One vector is turned by the same rotation once a step. Each row is the vector after some number of steps, and that number follows the row.
The counts run from 0 to 193.
[ -2  -2   4  35  -8  18 -33  47  28  31  -5  14 -12  46 -11   2 -11  23
  25  29 -28   4 -16  -5  -6  -5  -8   1 -20 -22  11 -18  16 -30 -23 -10]  91
[-27  -4 -13  12  15   2 -10  -7  -1 -25   6   0  18  30 -14   5 -17  15
 -13  44 -21   0  -9  -4  26 -34  -2   1  -6 -38 -32 -65  16   9  32   6]  50
[-30  -3 -15  23  -9  26  17  16 -37 -12   7  16  28  16 -28  19 -17  17
  -3  39   2  40 -19 -15  19 -10   2 -12  28 -22 -27 -60  13 -10  19  -6]  57
[-28  29 -32  20  23  18 -13  22  30 -17 -20  -6  19  39   4   5  -9   2
  26  11  24  -9 -35  13 -14   0 -25 -18  49 -10   2   0  27  -7  -5  11]  0
[ -6  -8 -20  41 -31  32  -2  44 -27  -2  -2   5  10  16 -13   6  -6  54
  18  25 -29  35 -31 -25   6   4  -3 -17  23   0  -6  -9  17 -19  -8  -2]  77
[  5   1  12  30 -16  11 -29  44  37  27  -5  10  -8  36 -15  10 -14  25
  33  36 -27  -8 -15  10  -6  -3 -10   1 -21 -26   2 -17  22 -33 -22 -27]  92
[ 12 -16 -12  39 -39  32 -37  38  21  -5 -16  -3  17  15   3  18 -13  60
  41   1 -27  18 -29  -7   8   9 -14 -11   2   2  -2  -9   9 -11  -4   1]  87
[-31  33 -30  18  15  22  -1  14  20 -43 -34 -21  27  11  34  17 -19   9
  15   8   0  -1 -40  22  -4 -32 -14  -3  21   6   8  15  30  22  -6   9]  8
[-36   7 -37  29  -4 -15  12   7   9 -15   0  22   1   9 -19  21  -3  47
 -11  44 -13   5  -3  -3  -6 -18  -9   5   5 -29 -37 -51  29   2  19  -7]  60
[-21  63  -4   4   4  25  -9  14  18 -13 -29 -16  17  22  -3  27   4  16
  28   7  27   6 -37  37  31 -27  -5   3  -3   6   8 -11  29  -2  30 -24]  126
[-19 -10 -17   1  10   7   1  20  17 -34  19 -11  32 -11 -22   4 -35  -7
 -17  29 -44 -13 -16   6   8  -5 -34   8  15 -47  -8 -48  13   6  30   8]  42
[-26  -1 -28  -3  24  13 -27  15  20 -31   7 -31  34  10   4 -16 -31  -9
 -15  22 -43   3 -39   3  22 -38 -13   2  -9 -44  12 -15   7  15  13  12]  30
[-41  -1 -17  -5   5  40   8  16  16 -13  -4 -18  22 -23  -7  18 -38  -7
   7  24 -17  23 -45  16   3 -36  -4  -8 -16 -24  23 -15   9  10  -7 -35]  26
[-20 -18 -26  16   0  21  -9   9 -10 -16 -26 -28  36 -17 -27   8 -19  12
  20  46  -2  25 -23   6  16  17 -31 -18  21 -13 -46 -26  15 -24  11 -23]  185
[-20  50   9  13  18  40  13  18  12  -5 -21 -18   0  31 -22  15 -14  -2
  39  19  24 -14 -29  24  23 -27   1  13  -5  -4  28 -17   6 -22  23 -24]  124
[-35  37  -4  16  20  36  15  17  13 -27 -26 -10   6   9  10  30 -20  -4
  23  33   8   2 -38  34  -9 -33  -7  -9  17   8   9  19  32   9 -14 -28]  6
[-25  -7 -13  21  22  -9 -21  -6   5 -16 -25 -29  13  -3 -13 -14 -25   6
   7  63 -27  -7 -23   7   6 -17 -13   8  -9 -23 -32 -46  19 -13  17   8]  181
[ 13  21   1  21 -17  37 -39  27  25  -5 -21  -8  31  29  10  42 -19  11
  36   9   0  -8   1  14  22 -12 -27   5 -20   1  -4  -4  32  -9  20 -17]  106
[-12 -14 -17  18   8  16  -7   6 -13 -22 -24 -30  30  -5 -28  -1 -18   1
  16  56 -12  12 -17   7  23   9 -31 -18  18 -13 -47 -20  17 -32   6 -22]  184
[-32  18 -47   3  13   7 -19  30  29 -24  -8 -25  39   0  -3  -8 -15  -4
   2  14 -19   4 -47  12 -11 -28 -25  -6  18 -34  17  15  27   6 -10  -5]  20
[-13  52  17  21  -5  24   4  46  12   7 -24   2  14  15 -12  31 -28  -5
  27  18  16 -14  -8  32   4  -6 -30  31 -12   1  20 -30  38 -13  25 -21]  114
[-36  16  -2  14  12   8   4  18  32 -19 -31 -11  24  -9 -15  -1 -34 -11
  27   6   8  -1 -60  28 -11 -34  -3  -5  13 -10  27 -19   6 -23 -26 -15]  14
[ 11  13  11  24 -14  44 -30  28  22  -1 -19  -7  14  38  -2  40 -23  -4
  37  22  -7 -17   7  14  26 -20 -22   9 -29  -3  -3  -1  30 -14  11 -31]  105
[-23  -2 -17  31  16   1  16   8  10  -4 -24 -31   1  -8 -16   7 -25  44
  -1  57 -24 -11  -5  27   1   0 -30  -4   4 -27 -40 -30  25  -8   0 -25]  192
[-31  56  10   7  17  24  28  33  19 -18 -10 -11   6  -2 -19  11 -18  12
  17   9  10   2 -58  32   1  -3   1  14  24  -3  39 -21  11 -10  18 -16]  134
[ -1   1   1  40  -5  24 -24  43  41  16 -10   5  -6  35   2  16 -40  18
  34  11  -7 -24   2  -8 -15   1 -27  26 -15 -18  29 -35  19 -16   4  12]  101
[-44  -1   3  -2   9  45   4  17   8 -34  12   5  15   7  10  20 -34 -18
   9  32 -20  26 -55   1  -6 -13  24  -3   5  -2  19 -21  12  14   6  -3]  156
[ -4  27 -12  23   8  30 -18  50  22  25  -6  -1  11  53 -20   7 -18 -11
  34  14  19 -18   1  -8   0  -5 -29  21   3 -22  23 -21  24 -37  16  -4]  111
[-21 -14 -23 -13  17  20 -19  14  34 -29  11 -28  36  -1 -31 -14 -27 -18
   1  22 -33 -10 -39   4  18 -24 -15 -12   5 -54   5 -12  -2 -11   2 -10]  32
[-43  -5 -19   2  20   5 -23  14  -3 -21   3  10  24  11   3  -5 -18 -23
  -5  69 -26  25 -29 -10 -15 -18  -3  12  -5 -23 -17 -27  36   1  14   4]  169
[ -4  51 -18  19   7  50  -6  34  -7  -9  -8 -18  20  44   6  27  -9   2
  15  17  12  -7   1   7  25 -15 -30  14   2   0  11  10  40   6  38 -10]  117
[-36  -5  -6   3  11  35  19  33   6 -14   4 -22  20 -12 -21 -10 -47 -25
   5  25 -23   8 -47  13  -4 -29  -5   1   9 -26  40 -10  -2  -5  -9 -19]  24
[-24  49 -23   7  18  24   4  39  22 -13   0 -20  10  27 -35 -12   5   8
  12  11  15 -19 -37  17  10  -6 -11   5  40 -29  25   2  11 -23  18  -8]  131
[-25 -24  -1  -4   2  32 -17   9  18 -48  10   0  39  -7 -29  15 -34 -42
  27  39 -19  14 -43  -4  -2  -2   5  -8  17 -18 -10  -9   9 -28   3  -5]  164
[-16  64 -14   5   8  19 -18  16  16 -21 -29 -19  22  26   5  18   7  19
  21   3  19   4 -37  32  29 -23 -10   7   7   5   9 -11  33   4  37  -6]  127
[-17  56 -30   5  24  23  -7  34  12 -20   0 -21  15  40 -18 -17  10   8
   7  10   6 -14 -39  12  17 -11 -13   3  40 -21  22   5  14 -14  23   7]  130
[-17   1 -16  39  -7 -12 -10  16  -5  -7  -9  10  -9  32 -31  -2   5  53
   5  58 -28  -3 -22  -6   6 -33  14 -10   1 -21 -26 -30  18 -31  -9  -2]  71
[-15  -3 -12  48 -16  -1  -6  37  17   6 -16   5 -21  14  -3   7 -17  66
  21  33 -43  -5 -21   0 -20 -10  -4   9 -12 -19   5 -31  20  -9 -12   0]  81
[-31  34   6  29  28  20  25  32  12 -10 -25   2   7  20  -1   1 -29  -9
  18  29   8 -13 -40  28 -23 -13  -9   6  37  -2  29 -20  20 -17 -13  12]  3
[-32  35  15  26  30  26  30  28   5 -11 -24  -3   3  21  -5  12 -31 -20
  20  34   8 -10 -37  31 -18 -26  -3   0  27   1  24 -11  18 -13 -16  -9]  4
[-25  33 -23   2  21  12 -15  15  49 -46  -2 -22   6  14  -4  -2  -5  26
  12  -4 -14 -21 -52  17   3 -18   4   8  28 -16  20   1  12  15  19  14]  140
[-28   4 -12   6  15  23  14  38  12 -14   2 -24  27 -12 -19 -20 -45 -20
   2  16 -28  -1 -51  11 -15 -22 -20   5  15 -28  42 -15   1 -10 -10   1]  23
[-26  17  -7  -7  16  17 -13  25  44 -45  27  -1  15  19 -21   4  -5  -9
   0  31 -35  -8 -48  14 -15  -4   4  -1  34 -29   6  11  22  -5  -1  -3]  151
